The same turns and mirrors carry the whole set onto itself and the rows of a family onto each other. Which other rows belong to the same family as each row named below? List them in the order they appear above.
These 32 rows form 4 families of 8 rows each.
j_650: 43, 35, 11, -60, 472, 17, 102, -196, -149, 35, -75, 52, 116
j_839: 154, -14, 13, 189, -49, -126, 88, -42, -34, 155, 1, 61, -27
j_338: 125, 200, -84, -80, 294, 106, 121, 14, -105, -67, 36, 151, 128
j_234: -78, -28, 198, -111, 31, 165, 53, -117, -108, 39, -79, -86, -33
j_851: 95, 94, -148, -26, 268, 74, 144, 17, -191, -88, 47, 203, 112
j_377: -48, -62, 209, 44, 38, -64, 70, -106, -223, 126, 56, -69, -117
j_752: -33, -179, 167, 46, 44, -109, 5, -107, -249, 157, 25, -10, -65
j_761: 67, -20, -46, 20, 433, -21, 68, -199, -131, 37, -152, 141, 97
j_349: -10, -148, 153, 64, 73, -43, 47, -135, -219, 102, 143, 32, -127
j_422: 71, 24, 13, -49, -114, 128, 54, 1, -8, 27, -171, 79, 74
j_90: 142, 166, -68, -100, 305, 43, 86, 41, -231, -35, -10, 196, 161
j_322: -91, -52, 127, -91, 83, 132, 44, -208, -117, 91, -113, -142, 47
j_425: -60, -147, 140, -120, 72, 180, 41, -103, -172, 69, -132, -14, -15
j_123: 52, 122, -31, -81, 167, -218, -12, 80, -148, 22, 177, 213, 164
j_805: 88, 191, -35, -39, 181, -141, -83, 5, -17, -12, 208, 156, 169
j_519: 126, 169, -79, -74, 244, 6, 130, 36, -129, -28, -80, 281, 130
j_842: 47, 12, 38, -137, 437, 13, 23, -112, -107, 82, -188, 144, 125
j_605: 78, 66, 100, 141, -100, -143, 88, -44, -66, 134, -25, -8, -42
j_267: 70, 1, -4, -24, -70, 99, 75, -77, 103, 65, -146, 18, 131
j_572: -89, -43, 173, 29, 5, -95, -29, -189, -209, 104, 121, -47, -58
j_571: 40, 71, -71, -84, 176, -90, -117, 68, -67, -26, 226, 136, 188
j_893: 34, 96, 87, -18, -104, 77, 80, -44, 38, 47, -165, -20, 51
j_462: 11, -48, 32, -32, 336, -185, -192, -149, -8, 93, 31, 83, 172
j_789: 39, 45, 66, -86, 339, -233, -156, -135, -124, 98, 9, 113, 214
j_593: 77, 49, 10, -68, 444, -61, 49, -145, -220, 65, -145, 125, 164
j_808: -96, -141, 131, -149, 54, 182, 40, -164, -89, 10, -11, -17, 29
j_604: 81, -3, 38, 120, -141, -166, 18, 0, -83, 127, -21, 84, 20
j_128: 96, 126, 42, 154, -114, -68, 28, -35, -111, 100, 67, 49, -62
j_613: 95, 164, -16, -120, 206, -130, -117, 55, -135, -5, 142, 188, 206
j_208: 108, 118, -2, 28, -36, 158, 97, -59, -14, 86, -174, -41, 39
j_680: -28, -44, 90, -145, 358, -206, -123, -65, -129, 136, 66, 81, 167
j_606: 4, 35, 69, -23, 364, -242, -91, -198, -70, 88, 93, 55, 150

The rest of the family of j_593: j_234, j_377, j_90, j_605, j_893, j_789, j_613
The rest of the family of j_805: j_650, j_338, j_752, j_422, j_425, j_604, j_606
The rest of the family of j_123: j_322, j_519, j_842, j_572, j_128, j_208, j_680

